Each row is where one point has got to under a steady rotation. How many ticks took it there?
The counts run from 0 to 633.
8	-22	-3	-8	-26	-6	2	-16	-2	-20	-25	-18	-5	8	-9	35	12	13	30	-10	16	-9	13	17	3	7	-24	43	-4	-17	-5	27	28	11	-14	-4	-15	-6	-22	-3	-19	-23	15	31	22	-25	-5	3	-12	1	-17	-6	-16	33	9	16	-18	-26	27	24	-27	3	-24	5	-6	-22	-8	-9	6	-24	32	-6	4	7	19	11	0	-24	9	14	12	-20	-9	13
88
-10	-23	5	-8	-3	-14	-17	-13	-16	-21	-19	-21	-23	1	-15	30	0	26	11	19	7	-2	-9	31	12	21	-21	13	3	-2	-6	11	13	18	-23	15	-1	-23	-14	12	6	-29	3	32	13	-16	1	8	3	1	-33	-11	4	24	-4	16	-11	-20	9	31	-4	-6	-6	14	-16	11	-17	-13	-16	-30	-8	2	42	-3	39	20	12	-31	18	23	6	-19	-14	-5
297
-19	-24	-4	-8	-12	-13	11	-11	-14	-7	-14	-13	12	-9	-6	43	9	16	16	5	19	3	16	20	3	-1	-17	46	-3	-4	-5	-1	32	25	2	11	-1	-24	-4	9	-28	-14	-1	34	7	-15	-13	-9	-24	-5	-10	-13	-2	34	-4	0	-5	-21	23	19	-22	-19	-29	4	-13	6	-22	5	8	-16	13	18	23	-9	25	11	17	-21	12	29	8	-15	-19	-29
622
9	-23	11	-14	-24	-5	-7	-7	2	-39	-39	-12	-24	-10	0	32	4	29	13	7	24	-14	13	16	2	7	-12	46	-4	-15	3	24	39	-2	7	8	-3	-11	-26	8	-8	-24	12	20	4	-19	2	-8	-1	8	-20	-9	-11	26	-12	16	0	-15	10	28	-4	-6	-30	14	-3	-7	-16	-2	1	-24	23	9	21	-2	30	4	5	-24	-5	-9	19	-16	-13	10
407
9	-28	-2	-21	-5	4	-8	-7	1	-15	-37	-6	0	-18	-16	42	15	14	27	8	24	-8	18	22	2	-7	-25	44	-12	1	-2	-4	31	18	-3	-26	15	-18	-6	28	-25	-35	3	42	0	-2	-3	-11	-16	12	2	-5	6	29	-3	-6	0	-25	19	14	-17	-19	-20	11	-23	-4	-20	10	12	-9	1	11	25	-5	13	-8	4	-18	1	19	7	10	-19	-6
190
1	-24	1	-9	-1	-1	-14	-22	-12	-12	-9	-23	1	0	-29	30	9	11	13	10	11	3	13	25	2	12	-27	21	1	-2	-12	-7	17	23	-27	3	0	-23	2	16	-5	-31	9	43	11	-15	-9	2	-10	2	-13	-19	10	24	14	-3	-12	-28	16	24	-12	-9	-5	12	-26	-6	-22	4	-4	-22	15	-2	32	3	35	16	27	-32	19	39	0	6	-25	-4
313
10	-19	11	-13	-15	-2	-18	-11	-2	-14	-19	-37	0	1	-11	25	16	5	20	-3	19	-16	-1	40	16	13	-35	27	-1	-6	-15	11	22	7	-27	6	7	-24	-10	20	-1	-37	14	37	-1	-16	7	8	-9	-3	-29	0	15	35	9	13	-18	-27	15	24	-24	-3	1	5	-22	9	-22	-2	6	-14	-3	-2	27	12	32	14	7	-29	13	25	9	-8	-22	7
153
-3	-12	5	-11	-11	-17	-11	-9	-6	-31	-29	-19	-5	-2	-25	45	15	20	9	10	20	-13	-3	27	15	16	-13	39	-2	7	-6	6	20	16	-9	14	2	-19	-16	22	-9	-28	-9	30	11	-8	0	0	2	-2	-23	-2	22	27	-19	7	-8	-18	18	27	-6	-5	-13	10	-13	7	-25	10	-1	-24	3	7	34	-4	33	10	17	-22	5	25	6	-13	-21	-18
472
7	-17	1	-24	-1	-9	-15	-23	6	-13	-36	-5	-12	5	-20	23	12	24	9	10	18	5	6	28	2	5	-20	10	-18	8	-8	21	23	10	-10	14	-7	-20	-10	26	-10	-52	6	35	17	1	-8	-4	-6	14	-15	2	-13	26	1	10	10	-14	10	31	-7	-8	-23	41	-10	-16	-1	-9	-9	-21	14	-13	24	0	34	12	14	-19	14	22	-9	6	-6	13
517
3	-29	12	-13	-25	2	-8	-11	-15	-29	-14	-26	-8	-4	-10	29	6	15	19	-3	10	-13	15	23	8	13	-26	48	-1	-21	-18	15	24	12	-22	-8	1	-21	-12	4	2	-18	24	31	11	-30	-3	1	-14	4	-24	-15	-4	37	3	12	-30	-24	20	22	-18	3	-15	-7	-12	3	-22	2	5	-20	9	0	15	3	31	6	4	-28	18	11	15	-14	-24	1
598
-3	-29	-10	-7	-12	4	-14	-19	-8	-29	-17	-10	-24	0	-22	29	1	19	16	6	11	7	20	2	-4	8	-13	39	-3	-20	11	10	21	13	-10	-5	-9	-10	-20	-2	-5	-20	3	33	20	-30	-14	-2	-8	11	-6	-23	-21	30	10	2	-2	-28	16	33	-5	-13	-25	19	-12	-27	-12	-9	-9	-43	29	-1	13	-3	19	13	16	-31	17	13	8	-17	-11	15
248
11	-22	3	-21	-8	0	0	-18	8	4	-45	-7	5	-1	4	29	8	15	19	7	26	-1	11	45	8	-14	-18	21	-20	1	-12	14	32	13	-4	12	3	-17	-10	31	-28	-49	11	31	0	-3	0	1	-15	11	-12	9	-12	27	0	4	-4	-19	18	21	-28	-25	-27	22	-14	0	-5	-7	9	3	0	-3	17	6	22	-4	-12	-13	12	22	6	-2	-11	8
354
-21	-23	-4	-4	-16	-13	5	-16	-13	-16	-21	-9	4	-5	-3	32	-7	33	-4	14	11	10	5	29	6	-1	-5	29	-4	-16	-1	8	23	11	-7	32	-6	-27	-8	3	-12	-23	13	30	13	-21	-13	-1	-17	5	-22	-10	-16	31	-1	14	-11	-14	15	32	-16	-22	-36	13	-8	16	-15	-1	0	-15	10	8	21	-15	39	3	7	-22	23	25	9	-14	-23	-18
607
-2	-23	-5	-19	-10	-21	-6	-2	-8	-34	-38	-8	-34	4	-11	49	1	40	19	6	10	-8	3	18	9	12	-17	39	-7	-3	3	25	21	15	1	-7	-4	-10	-23	13	-11	-18	2	29	35	-4	-7	-1	-12	10	-14	-2	-4	28	-20	18	-5	-18	18	17	2	4	-34	9	-9	-10	2	-10	-7	-27	2	-9	22	-13	22	-2	-11	-13	7	5	6	-22	-2	1
78
-12	-22	-3	-1	-17	-9	8	-11	-7	-4	-18	-12	9	-5	-8	47	12	3	20	1	20	2	15	23	7	-3	-20	46	-3	-12	-5	1	32	25	-9	6	1	-20	-10	8	-26	-15	1	32	8	-24	-3	-2	-18	-6	-13	-8	4	39	1	1	-13	-28	28	17	-30	-18	-23	-4	-12	1	-20	1	8	-13	13	17	16	1	17	7	11	-23	17	33	15	-16	-22	-21
623
-19	-28	-13	10	-4	-12	-13	-3	-15	-5	-16	-22	-8	1	-20	43	2	7	15	9	6	4	-4	24	15	1	-24	30	0	-11	2	-8	19	26	-14	-5	4	-20	-7	10	-15	-11	-1	38	28	-26	-5	12	-18	-2	-13	-8	8	34	7	6	-19	-32	23	16	-30	-20	-7	-7	-26	9	-21	-10	3	-21	-11	6	37	-4	20	11	-3	-28	23	35	12	-22	-24	-15
462
-16	-37	-14	-12	12	2	-16	-14	-7	-1	-33	5	-18	-11	-10	33	3	24	25	22	3	15	19	19	0	-10	-23	31	-19	-13	6	9	30	28	7	-20	1	-19	-12	29	-20	-35	-1	34	22	-6	-10	-13	-21	20	0	-8	-18	33	1	1	8	-25	16	22	-14	-22	-29	17	-18	-13	2	-12	-1	-19	-9	2	15	-9	5	-2	-7	-11	22	18	1	-3	-2	7
209
-19	-18	-1	-10	0	-18	-15	-15	-22	-30	-13	-24	-23	0	-21	31	-2	31	5	21	5	0	-2	23	5	12	-20	18	4	-4	-7	0	11	20	-17	8	1	-24	-6	10	1	-26	8	37	15	-10	-6	-1	-1	-2	-26	-16	7	26	0	10	-6	-18	8	32	-1	-5	-5	22	-17	6	-15	-4	-17	-29	-3	3	43	-10	39	17	16	-29	17	24	-1	-11	-16	-9
298
-4	-24	-6	-10	-7	-11	-23	-13	-3	-32	-38	-10	-31	-2	-14	31	5	38	8	15	7	-2	5	12	7	13	-10	38	-9	-17	8	27	24	4	-4	-1	-6	-14	-25	12	-1	-33	0	27	33	-15	-8	-8	-1	22	-13	-4	-11	34	-16	20	1	-20	14	34	-3	-6	-29	19	-3	-20	-5	-13	-12	-39	16	-13	23	-9	23	-2	1	-19	16	3	3	-11	-8	15
233
-20	-33	-15	-1	-2	-14	-10	0	-13	-20	-27	-8	-29	3	-18	42	-4	27	25	12	4	7	8	10	5	3	-27	38	-5	-13	8	12	20	24	-2	-26	-5	-10	-19	11	-18	-11	1	37	40	-11	-15	-4	-22	5	-5	-12	-10	30	-2	9	-6	-27	20	18	-13	-7	-25	6	-18	-22	2	-15	-4	-30	2	-1	26	-14	11	3	-8	-22	14	13	5	-17	0	1
80
-12	-23	-4	6	-18	-13	1	3	4	-20	-35	-14	-16	3	0	42	2	21	23	10	25	2	-5	29	17	-2	-16	28	5	-9	6	14	32	4	2	26	-5	-11	-29	8	-18	-17	4	21	6	-20	14	7	-6	-12	-29	-4	-4	25	1	14	1	-26	9	32	-20	-15	-13	19	-10	3	-13	-15	2	-23	0	13	36	-4	32	20	-7	-29	-6	15	22	-40	-6	-4
116
0	-31	0	-6	-24	5	10	-11	-3	-17	-25	-9	-4	-4	10	29	-2	19	24	-1	23	-3	22	25	10	-9	-13	34	2	-25	-10	16	44	5	-2	16	-6	-10	-19	-8	-15	-19	29	23	1	-28	0	4	-15	-1	-24	-13	-26	26	11	7	-13	-18	17	32	-23	-21	-30	13	-9	-1	-12	-11	6	-14	16	12	10	7	25	4	-11	-26	8	5	22	-32	-12	5
418
-14	-27	-7	-10	-4	-20	-8	1	-10	-30	-32	-6	-34	-1	-15	44	-1	32	24	14	6	-2	2	10	4	8	-25	42	-6	-7	5	19	20	18	5	-18	-5	-10	-21	15	-16	-15	-5	32	39	-5	-11	-4	-18	5	-9	-6	-2	30	-14	14	-2	-26	18	23	-3	-4	-23	8	-7	-13	-4	-12	-6	-30	2	-4	26	-16	15	3	-3	-17	11	5	5	-17	1	1
79
0	-23	-1	-10	-2	-2	-16	-4	-2	-16	-30	-17	-7	-10	-26	47	17	8	23	10	28	-7	6	23	6	5	-27	39	-5	4	1	-7	28	25	-12	-21	15	-17	-5	32	-19	-30	-8	40	3	-4	0	-1	-11	4	0	-4	20	28	-4	-10	-4	-30	23	13	-16	-15	-5	5	-28	0	-25	11	10	-20	-11	10	35	-3	18	6	7	-20	3	27	7	-1	-18	-11
332
-4	-41	-5	-8	-16	8	8	-14	-6	-12	-22	-10	0	-1	6	32	-2	15	27	7	20	9	26	20	-4	-13	-21	38	3	-23	-2	6	36	15	1	5	-4	-14	-15	-3	-21	-17	25	27	4	-28	-6	-2	-23	1	-14	-22	-30	29	16	7	-10	-27	17	27	-24	-25	-29	14	-12	-8	-13	-5	8	-17	18	15	13	0	18	7	-6	-29	12	6	20	-21	-11	4
417
8	-32	3	-28	-10	3	-10	-28	-7	-12	-40	0	-20	-3	-9	32	-1	30	8	13	7	2	25	29	4	6	-6	21	-19	-6	-9	25	27	21	1	12	-5	-13	-23	21	-4	-42	4	26	16	-8	-10	-3	8	23	-18	-2	-16	22	-14	6	-2	-14	13	39	0	-14	-44	25	-5	-16	-6	-5	-16	-17	11	-6	14	3	24	1	5	-20	25	10	4	-10	-12	6
58
-3	-29	-2	-17	-12	-11	8	-10	-5	-37	-31	-12	-22	1	-16	44	-10	32	14	20	23	2	14	19	2	7	-11	18	9	-3	2	4	22	12	-8	20	-4	-6	-16	-1	-17	-13	20	27	14	-14	-9	0	-10	-6	-13	-14	-18	9	2	-3	-3	-16	10	32	0	-13	-29	28	-20	-8	-14	5	-14	-26	20	6	45	-10	41	13	3	-39	1	9	12	-18	-8	-7
110
-10	-32	-8	5	7	6	-21	-5	-4	4	-22	-22	-3	-5	-6	20	5	9	17	16	11	8	-2	33	10	-7	-28	26	-7	-19	-2	-2	26	11	-13	-2	7	-30	0	19	-10	-33	10	38	13	-19	-2	-1	-20	11	-13	-3	-3	37	17	8	-8	-34	12	22	-33	-27	-4	6	-29	14	-13	-20	11	-13	-22	5	27	-2	21	1	-6	-19	25	30	8	-6	-24	7
4
-5	-23	-9	-8	-4	0	-24	-6	6	-9	-32	-12	-12	-4	-1	27	23	10	31	1	14	3	3	22	3	-9	-30	48	-18	-17	5	25	31	12	2	-19	-2	-21	-13	27	-19	-39	-3	36	21	-11	1	-8	-18	14	-3	-1	-7	49	4	12	9	-31	19	20	-26	-11	-10	8	-8	-17	0	-19	14	-22	4	-6	10	2	2	2	-6	-10	15	20	-4	-5	-5	18
371
-28	-32	-12	7	3	-10	-8	-3	-11	-17	-23	-20	-17	-4	-5	30	10	21	28	17	15	13	-4	23	2	-9	-31	25	8	-10	4	-5	24	19	5	6	0	-22	-15	12	-18	-19	-4	32	9	-14	4	-2	-13	-10	-20	-16	-4	31	12	10	11	-24	2	26	-16	-15	-2	18	-13	10	-10	-18	-2	-34	-8	16	36	-6	23	24	5	-26	5	27	6	-20	-4	-6
131
-9	-30	2	-12	-13	-8	-9	-20	-23	-24	-17	-14	-22	1	-8	25	-8	33	5	18	3	0	4	28	5	12	-11	20	3	-13	-13	13	19	14	-12	18	-2	-19	-20	1	9	-26	14	24	13	-18	-9	3	5	5	-33	-21	-10	24	-5	15	-12	-17	4	38	1	-7	-20	18	-5	4	-16	-11	-21	-28	1	4	32	-7	42	10	11	-29	21	11	9	-20	-17	-2
439
4	-40	-2	-10	-12	9	-23	-17	-14	-24	-21	-20	-30	-1	-9	31	-4	18	25	14	6	0	16	21	5	8	-18	29	2	-23	-2	13	31	11	-12	-9	1	-11	-24	2	6	-17	12	23	12	-28	1	6	6	6	-21	-15	-11	30	4	4	-21	-27	13	29	-12	-12	-12	4	-16	-8	-20	-15	-14	-29	-1	3	25	4	20	9	-3	-37	16	5	18	-28	-12	10
424
-1	-29	-6	-25	13	0	-20	-17	-3	-13	-39	-3	-26	-5	-18	31	6	33	15	21	13	10	9	22	-1	1	-24	24	-16	2	3	9	26	23	0	-18	5	-19	-6	31	-13	-43	3	38	19	7	-14	-10	-13	17	-4	-9	-10	22	-4	-1	8	-18	7	21	4	-14	-24	31	-21	-15	-1	-4	-8	-22	1	-7	30	-12	21	-1	4	-15	17	11	-8	14	0	10
363
